[46.8, 9.9, 24.3, -4.2, -14.5, 79.8, -51.8, -68.9, -18.3, -68.7, 38.4, 62.3, 40.2, 9.7, 4.2, 69.5, -30.6, 5.0, 54.6, -13.8, -16.4, -19.1, -48.8, -35.4, -7.0]  bivu
[46.8, 9.9, 24.3, -4.2, -14.5, -11.2, -20.9, 28.7, -24.4, 21.0, -43.0, 56.3, -3.1, 9.7, 4.2, 69.5, -30.6, 5.0, 54.6, -13.8, -16.4, -19.1, -48.8, -35.4, -5.5]  Nes
[21.8, -63.2, -21.0, 89.6, 17.5, -17.2, -44.5, 70.7, 27.2, 40.2, -34.8, 72.0, -53.7, 38.3, 9.8, 37.3, -47.7, 53.6, 18.3, -30.7, -21.1, -29.8, -34.9, 23.5, 11.2]  zipa
[3.6, -12.9, 24.5, -0.4, -46.7, 62.3, -51.8, 38.4, -68.9, 79.8, -68.7, 40.2, -18.3, -9.3, 43.8, 80.2, -47.7, 53.6, 18.3, 30.5, 1.8, 47.5, -62.7, -27.9, 34.2]  sis
which: [3.6, -12.9, 24.5, -0.4, -46.7, 62.3, -51.8, 38.4, -68.9, 79.8, -68.7, 40.2, -18.3, -9.3, 43.8, 80.2, -47.7, 53.6, 18.3, 30.5, 1.8, 47.5, -62.7, -27.9, 34.2]  sis
which: [62.3, -51.8, 38.4, -68.9, 79.8, -68.7, 40.2, -18.3]  sis
which: [27.2, 40.2, -34.8, 72.0, -53.7, 38.3, 9.8, 37.3, -47.7, 53.6, 18.3, -30.7]  zipa
which: [-18.3, -9.3, 43.8, 80.2, -47.7, 53.6, 18.3, 30.5, 1.8, 47.5, -62.7]  sis
which: [46.8, 9.9, 24.3, -4.2, -14.5, 79.8, -51.8, -68.9, -18.3, -68.7, 38.4, 62.3, 40.2, 9.7, 4.2, 69.5, -30.6, 5.0, 54.6, -13.8, -16.4, -19.1, -48.8, -35.4, -7.0]  bivu
which: [-51.8, 38.4, -68.9]  sis
which: [-12.9, 24.5, -0.4, -46.7]  sis

[17.9, 19.2, 48.2, -4.9, 13.2, -34.9, 45.2, -11.4] -> Nes
[26.2, 12.6, 21.7, 11.3, 22.7, 33.6, 5.5, 6.7] -> sasu
[-23.1, -35.0, -51.5, 37.9, 14.5, 29.4, -44.4, 12.8] -> lubo
[36.3, 23.5, 7.4, -45.3, -27.5, -1.5, 5.5, -5.5] -> burip
[45.8, 17.5, 5.8, 1.9, -1.8, 28.2, 58.9, -24.5] -> deda
[-12.2, -18.5, 28.8, 13.4, -3.4, -41.7, 41.7, 24.2] -> kef
[4.4, -49.1, -10.7, 43.8, 4.1, 20.9, -6.4, 15.3] -> zipa
[-29.5, -42.6, -14.7, 29.9, -5.9, 45.2, -34.9, -17.5] -> Selaf
[-0.7, 5.8, 1.9, 17.5, -20.3, -41.7, 17.3, -7.6] -> paz
[-23.1, -35.0, -51.5, 37.9, 14.5, 29.4, -44.4, -1.1] -> sula
[-5.6, 23.6, -59.9, 57.8, 35.0, 0.8, -31.2, 21.9] -> bivu
[-0.7, 5.8, 1.9, 17.5, -20.3, -41.7, -71.5, 26.6] -> sis
which: [45.2, -34.9]  Selaf
which: [-4.9, 13.2, -34.9, 45.2]  Nes
which: [-23.1, -35.0, -51.5, 37.9, 14.5, 29.4, -44.4, -1.1]  sula
which: [-0.7, 5.8, 1.9, 17.5, -20.3, -41.7, -71.5, 26.6]  sis
which: [1.9, 17.5, -20.3, -41.7, -71.5]  sis

[31.5, 29.2, 4.2, 10.5, -23.9, 38.7, 24.0, -7.0] : Selaf
[21.2, 1.0, -8.5, -32.3, -95.4, -36.8, 44.6, 10.0] : Nes
[21.2, 1.0, 6.4, -0.1, 6.3, 44.6, -36.8, -16.5] : lubo
[14.5, -23.1, 6.4, -0.1, 6.3, 35.4, 11.7, -16.5] : sasu
which: [14.5, -23.1, 6.4, -0.1, 6.3, 35.4, 11.7, -16.5]  sasu
which: [6.3, 35.4, 11.7, -16.5]  sasu
which: [21.2, 1.0, -8.5, -32.3, -95.4, -36.8, 44.6, 10.0]  Nes
which: [-36.8, 44.6]  Nes

